Rows swapped in pairs by one turn or mirror: which row each one swaps with:
tavef: [ 0.56  1.73  1.43  1.09  3.88 -2.89  2.32  2.23 -3.09 -3.52 -1.98  0.47
  1.53  1.81  2.34  0.14]
Zaduz: [ 1.15  2.75  0.49  0.96  2.52 -0.73  0.90 -0.04  0.46 -3.44  0.78 -0.09
  0.77 -0.98  0.57 -5.03]
Vig: [ 2.73 -0.15 -0.06 -0.50  1.12 -0.01  5.29  1.41  0.69 -2.18  2.97  0.94
  3.40  0.24 -0.95 -0.13]
Dobus: [-1.90  2.03  0.99  0.14  0.09 -2.48  0.06  0.69  0.46  1.35 -2.36  1.01
 -1.07  0.08  0.96 -0.85]
Vabo: [ 1.05  0.79  0.42  0.50  0.44 -1.62  4.90  1.51  1.42 -1.25  3.42 -1.33
  2.75  0.32 -0.56  1.52]
zat: [ 0.56  1.87  1.39  0.96  2.14 -0.28  1.31 -0.19  0.73 -3.63  0.35 -1.50
  0.44 -1.28 -0.81 -4.67]
Tige: [ 3.07 -1.30  2.10  0.19  3.32 -1.67  1.94 -0.20 -0.61  0.38 -0.41 -1.44
  1.31  1.16 -3.04  1.94]
pabi: [ 0.98  0.52  1.11  0.32  2.02  0.61  3.92  1.33  1.10 -1.54  5.06 -0.02
  1.81  0.78 -0.14  1.41]
berod: [ 0.49  2.47  1.73 -0.45  4.39 -0.27  0.52  0.90  1.03 -3.91  1.17  0.21
  0.20 -0.05  0.40 -3.84]
Dela: [ 2.91 -3.35  2.40  0.20  3.64 -1.35  1.90 -0.89 -0.68  0.24  0.03 -1.30
  1.66  0.86 -1.29  1.47]
timas: [-0.13 -0.59  1.38 -0.02  0.08  0.18  3.36 -0.24 -0.62  2.02 -0.94  3.48
  0.02  3.11 -1.38 -2.78]
kulad: [-0.56  1.05  2.45 -0.65 -0.92 -2.40  0.58  0.29  0.39  2.08 -0.77  1.40
 -0.50 -1.14  1.10 -0.21]
litub: [ 0.32 -0.49  1.43  2.36  4.01 -1.78  1.38  3.39 -2.42 -3.47 -2.08  0.04
  1.32  1.51  1.75 -0.08]
pado: [-0.75 -0.46  0.91  0.18 -0.18  0.54  3.23 -0.34 -1.49  1.35  0.02  2.67
 -0.74  4.40 -1.47 -1.02]
vofef: [ 1.65  2.28 -0.50  0.16  2.48 -1.11  1.15  0.25  0.07 -4.28  0.19 -1.65
  1.26 -1.05  0.68 -3.65]
dogu: [-1.73  2.13  0.23  2.25 -1.05 -1.43  1.02  0.42 -0.30  1.52 -1.69  0.30
 -0.85  0.32  1.81 -0.41]
gel: [-0.89  0.34  0.93  0.40  3.81 -2.16  1.72  2.66 -3.67 -3.90 -1.56  0.37
  0.10  2.70  1.52 -0.48]
tavo: [ 0.65  0.41  0.97  0.69  0.15  0.16  5.28  2.82  1.25 -2.28  3.37  0.39
  3.06  0.01 -1.59  0.27]
Febek: [ 1.89  0.86  0.23  0.87  0.46  0.10  5.01  1.55  1.42 -0.73  3.95  1.17
  2.84  0.05 -1.11  0.10]
kos: [-0.74  0.68  1.33  2.18  4.86 -1.50  1.39  2.36 -2.33 -3.93 -1.59 -0.90
  0.44  1.98  1.17 -0.77]
dus: [-0.85  1.44  0.40  1.46  0.35  1.07  2.44  0.89 -2.29  0.29 -0.81  1.60
  0.22  4.85 -1.21 -2.22]
binuz: [ 0.89  0.79  2.12  1.78  3.23 -2.51  1.76  2.87 -3.03 -4.19 -2.02  0.80
  0.44  0.96  0.54  1.05]
dud: [ 1.06  1.75  1.70 -0.24  3.16 -1.41  2.03  0.05 -0.16 -4.56 -0.03 -0.37
  0.29  0.26 -0.53 -4.98]
rokot: [-1.26  1.45 -0.09  1.12  1.03 -0.49  1.88  2.48  0.17  0.75 -2.54  2.28
  0.54  4.65 -0.82 -1.85]
munar: [-0.73  0.33  1.66  0.25 -0.07 -0.56  0.14 -1.75 -1.41  2.14 -0.54  0.31
 -1.94  0.07  1.24 -1.03]
popo: [-0.65 -0.49  1.72 -0.05 -0.90 -1.86  1.72 -1.85 -0.80  1.59  0.38  1.07
 -1.77 -0.18  0.93 -0.07]
Kubu: [ 0.17  0.44  2.99  1.18  1.04 -0.47  0.50 -0.22  0.67 -3.07 -0.33 -1.02
 -1.14 -0.65 -0.85 -4.54]
Kez: [-1.07  0.59 -0.16  1.68 -0.07  1.27  3.28  0.87 -1.29  0.89 -0.58  2.95
  0.57  4.06 -1.42 -1.55]
bon: [-1.37  0.83  1.23  0.24 -0.46 -2.10  0.37 -0.27  0.56  1.69 -1.47  1.74
 -0.91 -1.66  0.64 -1.18]
zudi: [ 2.91 -1.31  1.99 -0.51  3.62 -1.94  3.02 -1.35 -0.94  1.17 -0.22 -0.80
  2.58  1.46 -1.12  1.60]
keri: [ 0.42  1.15 -0.32  1.50  0.08  0.99  5.62  1.95  0.14 -2.36  2.89 -0.57
  1.75  0.53  0.87  0.31]
Lus: [-1.19  0.77  0.62  0.67  0.30  0.11  2.39  3.20 -0.48  1.54 -1.63  3.08
  0.60  3.53  0.06 -1.15]
gora: [ 1.72 -1.83  1.65 -1.76  3.24 -2.06  1.75 -0.25 -0.14  1.55  0.20 -1.56
  1.38  0.94 -1.68  1.98]
Sop: [ 1.76 -2.37  3.04 -0.50  3.98 -1.54  3.02 -0.02  0.51  0.62  0.65 -0.36
  1.85  0.49 -1.53  1.94]
Bedem: [ 1.74  1.36  1.34 -1.02  2.76 -0.28  2.31  0.06  1.96 -2.26 -0.36 -0.68
  0.54 -1.50 -0.69 -4.95]
Nemel: [-0.17  0.86  1.02  1.40  3.97 -3.23  2.13  2.48 -3.15 -3.85 -1.20  0.23
  1.01  1.12  2.12 -0.81]
fav: [ 2.09 -1.80  1.70 -0.99  3.84 -1.96  3.22 -0.70 -0.32  1.23  0.61 -1.66
  2.40  1.23 -1.81  1.21]
sezus: [ 0.22 -0.17  2.24  1.95 -0.51  0.39  4.54  3.31  1.82 -1.33  2.31  0.03
  1.86  1.61 -1.53  0.29]

Vig swaps with vofef
Zaduz swaps with Febek
pabi swaps with berod
dogu swaps with timas
kulad swaps with dus
Bedem swaps with keri
bon swaps with Kez

